The rows of M fall into several groups, which share some directions, and each row is roughly a mix of its group's hidden directions.
M, 143 rows:
[[  0   1 -14 -10   4 -19   5   7   9  28   5 -11   3  -8]
 [-17  10   5  12   2  20  -8  -7   6  -9  -8  22  -6   8]
 [ -6  -7  15  -7 -12  24 -16  -3 -12 -16   1   9   3   1]
 [ 18  -6   3   0 -18  16  -9  11  19  -9  -7   4   9   7]
 [ 13  -4  -1 -12  -4 -21  17   2   2   3   5 -22  10 -10]
 [ -9  -2 -15  -8   9 -14   5  -7 -10  27   7   0  -7 -13]
 [  4   4 -17   9  13 -19  19 -10   6  15   0 -13  -4  -2]
 [-22 -12  -4  12  -8   1  -2 -26   2   0 -12   0 -11   5]
 [  0  -3 -21   0   3 -12   4   0   8  24   3 -10  16 -13]
 [-18   5  -1   4   3  10 -16  -8 -12  -1  -4  25 -12  11]
 [  7 -11  12   7 -15   3   3 -10  -9 -25   0  -2  20   0]
 [-22   2   0   2   8  14 -14 -12  -4   0  -1  17 -20   3]
 [-22  15   4   2   5   3  -6  -9  -2  -7  -2  24 -16   7]
 [-14 -18   6  11  -2  23 -12 -17   2 -11  -5  -2   5   1]
 [  5   7 -10  -2   4 -29  11  -6  -1  23   5  -5  -2  -7]
 [-10  -8  12  -1  -2  13 -13 -10  -5 -28  -7  10 -10   5]
 [ -5  -4 -21  -7   8 -11   8  -3   4  29   5 -10   3  -7]
 [  3   6   2  11  -4  -8  20  -6  17  19  -9 -11 -14   8]
 [ -2  -2  19  -2 -12  18 -13  -2 -10 -20  -2  14  -7   8]
 [  8  -2  16   3  -3  18  -8  17   0 -21  -5   7  10  13]
 [-19 -25  -7  -4  -2   1  -6 -17  -1  10   0 -14  -5 -10]
 [ -2   1  21  -2 -10  13 -10   4  -4 -22  -3  12 -16  10]
 [ 12 -10  -7  -9  -3 -13   6   8   7  17   9 -25   2  -9]
 [  1   8   4  23   1   2  -3  -5 -21  -1 -10  10 -17  16]
 [-18 -13 -15  -4  11 -14  -2 -21  -3   8   3  -4 -12  -7]
 [  0   0 -10   9  -3  -2  13  -8   3  33  -2  -9 -14  -4]
 [ -2  -3  -7  -7   8 -19  -3   6  -5  15  -2  10 -29   4]
 [  9   5 -15  -8  11 -17   0  16   4  14   1   8 -21  -7]
 [ -1  -4  16 -11 -14  20 -16  13   5 -14  -1   5   9   8]
 [ -8  -2  -3   8  -2 -20  15 -22  12 -18  -8  -3  -2  -1]
 [  6   4 -16  -1   9 -19  15   2   6  23   5 -14   6  -3]
 [  1 -16  14 -10 -15  20 -11   6 -11 -14   1   9   6   9]
 [ 14  -6  -7  -7   4 -19  15   3   9   2   7 -21  12 -12]
 [ 10  26  15   4   0  -5   7  24   2  -4   6   8  -3   6]
 [  8   4   8   8 -16  -2   9   1   1 -19  -2  -6  28   7]
 [ -2   6   3   5 -11   7   1  -9  -3 -21   3  -8  31   3]
 [ -3  -4  -6  -1  16  -6   4   7  -9  27  -4   3 -24  -2]
 [  3 -15   2  10 -11  14 -14   2  20  -3 -15   6  -1  16]
 [ 19   9  11  -2 -12  19  -6  24   6  -1   0   3   8   5]
 [ -3  18   2  -9   8  -4   9   3 -22  15  14   2  17  -9]
 [  6   5  16  -1 -24  11   4   2   7 -17   9  -9  17  -6]
 [ 13  -4  -1   8  -8  10  -4   5  29   3 -16  -1  -3  16]
 [ -2   9  16  10  -3  17 -12   0  -8 -27  -3  14  -1  -1]
 [ -8  -8 -13   5  16 -12  -7   4  -4  15 -14  14 -14  14]
 [ 13  22   8   0   0  -5   7  11 -20  -7  -3  15  11  11]
 [-14   4   3  12  -3  18 -16  -4  -4  -6  -8  24  -6  13]
 [ 11 -12  -9  17   4  -6  -5  -6  22 -12 -18   7  -1  10]
 [  5 -15  -1   9  -1  18  -4  -3  22   1 -19  -6 -12  13]
 [ 10  11   6  -9 -17   7   0   1   4 -20  12  -5  23  -5]
 [ 21  21   9   4  -1   0   8  26   2   2   5   1   5   5]
 [  8  14  -9  -9   7 -12   2  15   9  24   0   5 -16   2]
 [  3   8 -13  13  12 -18  21 -17  -3  13   1  -6  -4  -3]
 [  8  -9   1   4 -14  22 -11   7  24  -2 -11  -2  -1  11]
 [ -6   9  -5 -13  13   6  -5  -2  -5  12  19   2 -10 -26]
 [ -9  15   8   5   3  12  -7  -5  -3 -17  -7  27  -5  10]
 [  4   3 -18   6  11 -18  17  -7  12  17  -1 -14  -5   2]
 [  5   2   9   5  -6  17  -9   3  -4 -28   0  13  15   8]
 [-10  -3 -16   2  21  -6  -7  -4 -12  21   2   9 -14  -7]
 [  8 -12   1   9 -10   7  -3   3  20  -2 -19  -4 -11  21]
 [  2 -11  11   8 -14   0  -2 -15   9 -26  -8  -1   8  14]
 [-18  12  -4   5  10   1  -5 -15  -2 -10  -5  26 -10   8]
 [ -2   2 -16  -6   4  -9   6  -2   2  33   7 -10   0 -11]
 [  8  -2   2   9 -18   1  -2   4  12 -20  -9  -2  20  15]
 [  1  -5  15   9 -15   9   8 -10 -14 -11   4  -8  24  -2]
 [  5  -3  12  -9  -6   5 -10  19   6 -26  -1   6  14  10]
 [  1  19 -15   7  15 -16  11  -6   8  18   4  -8  -6  -6]
 [ 18 -12  -4  -7  -5 -16   5  10   6   7   9 -25   3  -9]
 [ -7 -13 -25   1   9  -3   1 -12  12  21  -5 -12  -2  -2]
 [ -2  12 -15 -10  23 -15   0   5  -4   5   9   7  -7 -18]
 [  3 -16  -1  15  -8  -7  -6  -2  17  -9 -18   6 -10  18]
 [  9   6   8   5 -20  -5  11  -6   2 -24   5 -13  17   1]
 [-19  10   8   8   1  20  -8  -6  -2  -6  -8  22  -5   8]
 [ 13  14   9  -7  -4  18 -12  24  -7   6   4  11  -1   7]
 [  8 -11  -2   1  -6  20 -12   1  27 -12 -12  -2  -4   6]
 [-13   9  10   9   1  13 -11  -2 -12 -12  -5  23 -12  10]
 [ 10   0   8   8  -7  20  -4  14   9 -21  -4   4  12  15]
 [-19 -14 -10  -8   0 -18   3 -21  13 -10   0   0   6  -8]
 [-13 -22  -9   4  -2 -12   0 -25  -7   1  -6 -11  -7  -3]
 [ -5   4  -9 -13  15   5  -9  14  -8  25   6  11 -10  -9]
 [  2   9  -8   7   3 -15  11  -1  13  22  -2 -11 -22  -1]
 [ -5  -4  11   1  -5  22  -7  -2   5 -26  -7  10   8  14]
 [-13  -4  13   1  -1  25 -12 -13 -14 -11  -4  13  -7   1]
 [ -4   2 -19  -2  12 -17   5  -5   2  21   5 -13 -13 -12]
 [  8 -12 -10 -10   7 -19  10   1  -1  10   9 -22   9 -13]
 [  6  -1  13  10  -6  21  -9  -5  -2 -20  -7   6 -13  17]
 [  0  11  -3  -5  10 -14  11  -1 -26   4  14   1  13 -15]
 [ 21  -1  -5  -3   3 -19  18   6   4  -1   4 -18  14  -7]
 [  3 -11   8   6 -15   4  -1 -11  -1 -30  -4  -4  16   6]
 [  1   3  22  -7 -10  16 -20   8  -9 -11   1   7 -13   4]
 [ 11 -14  -1   6 -15   6 -12  -2  15 -24  -8   5   8   7]
 [-14 -23 -15  -8   3   2  -9 -15   9  12   3 -11  -5 -11]
 [ 23  -4  -1  -6  -6 -14  11  13   3   6   6 -21  13  -5]
 [  4  12  -6  -2   3  -8  20  -6   7  29   6 -10  -8   8]
 [  2  17 -18  13  12 -20   9 -14   9   5   1  -3   2  -7]
 [ -4  -1  -5  -3  14  -9  -3   4   8  20  -5   7 -30   1]
 [ -3  -8   9  10 -12   2  -1 -12  -2 -27  -4   0  21   7]
 [ -7  -7  -8   1   9 -10  -4   3  -8  25  -5   7 -25   6]
 [ -4   2 -11   2  13 -16  14 -17   1  19  -1 -12 -16   0]
 [  7   6  -9  -7  10  10   1  17  -3  32   0   1  -8  -4]
 [-22  -7 -16  -6   5  -9  -4 -24   9   9  -1   2 -13  -2]
 [  7  11  20   3  -8  14  -7  16 -14 -14  -3  14   5   8]
 [ -9  14   9  16  -7  15  -3   1   4  -9 -11  21   3  15]
 [ 16  -7  -2  -5  -3 -18  14   8   8   5   7 -25   7 -10]
 [ 19  -3  -5 -10  -1 -13  13   9   7  10   7 -23   9  -9]
 [ 22  -3  -1  -5  -7 -12  14  11   7   1   2 -18  19  -4]
 [  7  12 -12   1   7 -23  12   5   7  19   6 -13  -5  -9]
 [ -1   6 -20   2  10 -11   8   1   9  26   4 -11  10 -11]
 [ -3  -3 -14   0  17   0  -6   6   1  27  -7   7 -20   4]
 [ -8   9  15  -1  -2  14  -7  -3 -12 -23   3  21   9   0]
 [ 11 -15   3   8 -13   7  -4   1  17 -14 -18   0   0  19]
 [  2  -3  10   7 -16  15   1  -8  16 -21  -6 -12  13   9]
 [ -6  -3  14   4  -3  19  -6  -9 -17 -24  -1  15   0   1]
 [ -7  10   6  11  -2  15  -6  -4   5 -19 -10  25   2  11]
 [-20 -17 -11  -5   7  -6  -7 -24  -3   3   1  -3 -14  -7]
 [  5 -17  -4 -12  -3 -11   4   3  -1  15   9 -27   1 -13]
 [-20 -22 -11 -12   0  -2  -9 -23   0   1  -1  -1   0  -8]
 [-17 -20  -9   7  -6   3   2 -25   7   6 -11 -11   2  -3]
 [ 13   7 -11   1   1 -17  12   7  19  19   0 -15   3   7]
 [-12  -9 -16   3  11  -6   8 -23  -1  17  -4  -7 -15  -4]
 [  1 -11  12   0 -12  25  -7  -5   8 -21  -3  -5  13   1]
 [-19 -17 -12   4   7  -7  -5 -26  -3   1  -4  -1 -13  -3]
 [  3   0 -18   0   9 -20   6   5  23  12  -4 -16   2   0]
 [ -4  -6  14   9 -17  11  -3  -1  -1 -16  -3   3  27   8]
 [-20   6   0   9   6  18 -10 -12  -4  -5  -8  23  -5   8]
 [  7  21   7 -16  13  -6   6  17 -13   8  13   4  -6  -4]
 [ -9  -9  -5   3  11  -2  -6   7  -8  27  -9  10 -19   9]
 [ 16  -8   6   5 -19   4  -1   4  21  -7 -13  -3  -6  19]
 [ -5   4  14   4  -8  25 -11   3   1 -24  -3  11  -4   5]
 [  1   8 -11  18   7  -2  15 -11  12  18  -7 -10 -17   2]
 [ -6   0 -18  -5   9 -18   6 -11   0  25   5  -8  -4 -11]
 [ -4   1  20  -6  -9  19 -22   3 -10 -12  -1  14  -2   1]
 [ -3   3 -14   3   2 -12   2  -1  22  22  -5 -18  -1 -11]
 [ 11  -1   4   4 -13   6   1  -6  -8 -19   3   0  32   0]
 [ 15  22   2 -14  -5 -11  13  10  -2   5  17  -4   6 -12]
 [-17   4   2 -11  16   3   2  -6 -17  14  11  -4 -16 -13]
 [  5   0 -15  -8   1 -16   3  10  18  19   3 -17  12  -3]
 [ -1  -3  12   9 -11   9   3 -14   9 -24  -5  -9  18   8]
 [  6  13 -11  -6  13 -12   7  18  -6  24   4   5  -6  -8]
 [  1   9  -4   1  -1 -24  14   5  12  19   1 -12 -13 -10]
 [ -3  -7  21   2 -13  14  -9  -1  -7 -24  -7  13  -5   5]
 [  5   8 -18  14  15 -24   4 -12   7  -1  -3  -5 -12  -3]
 [-15 -11  10  -2   0  26  -2  -6   4 -17 -10   6  -3  14]
 [  2  -2 -16 -11  -5  -8  -2   8  19  23   4 -15  11  -5]]
One row of each group comes first, with its name. Which group is each row after those in?
[ -1  -6 -29  -2  13 -11  -1  -3   1  20   6  -8   6 -10]  F
[ -8   1 -14  -4  16   3  -6   6  -4  28  -3   2 -20   1]  D
[ 13 -18  -2  -7  -3 -16   6   1  -1   2   6 -27   2 -12]  W

[-10   0   9  -3   1   5 -10 -13 -22 -21   4  17   4  -8]  F
[ 18  19   8   1   2  -4   6  21 -11  -7   3  11  14   8]  W
[-11  16  13  11  -3  19  -8   9   7  -2  -3  18 -12   9]  W
[ -4  -1   0  13  -3   1   8  -2  37  -4  -2 -11  -6  -5]  W
[ 10   0   9   5  -7  17  -3  15   1 -26   0   4  17   8]  F
[ 12 -11  -4   4  -5  10  -7   0  24  -8 -18  -2  -9  18]  D
[-18   1 -10   5   0   5  -1 -18   4  18  -3   0 -23 -11]  F
[  8  -3 -10  -2  -1 -19  13  12   6  21   2 -11  18  -8]  F
[ -6  25   7   5   0 -15   3   4  13  11  -1  -1 -20 -12]  F
[  3   9   5  -1  -2  14 -13  13  -3 -11   6  11  29  -5]  F
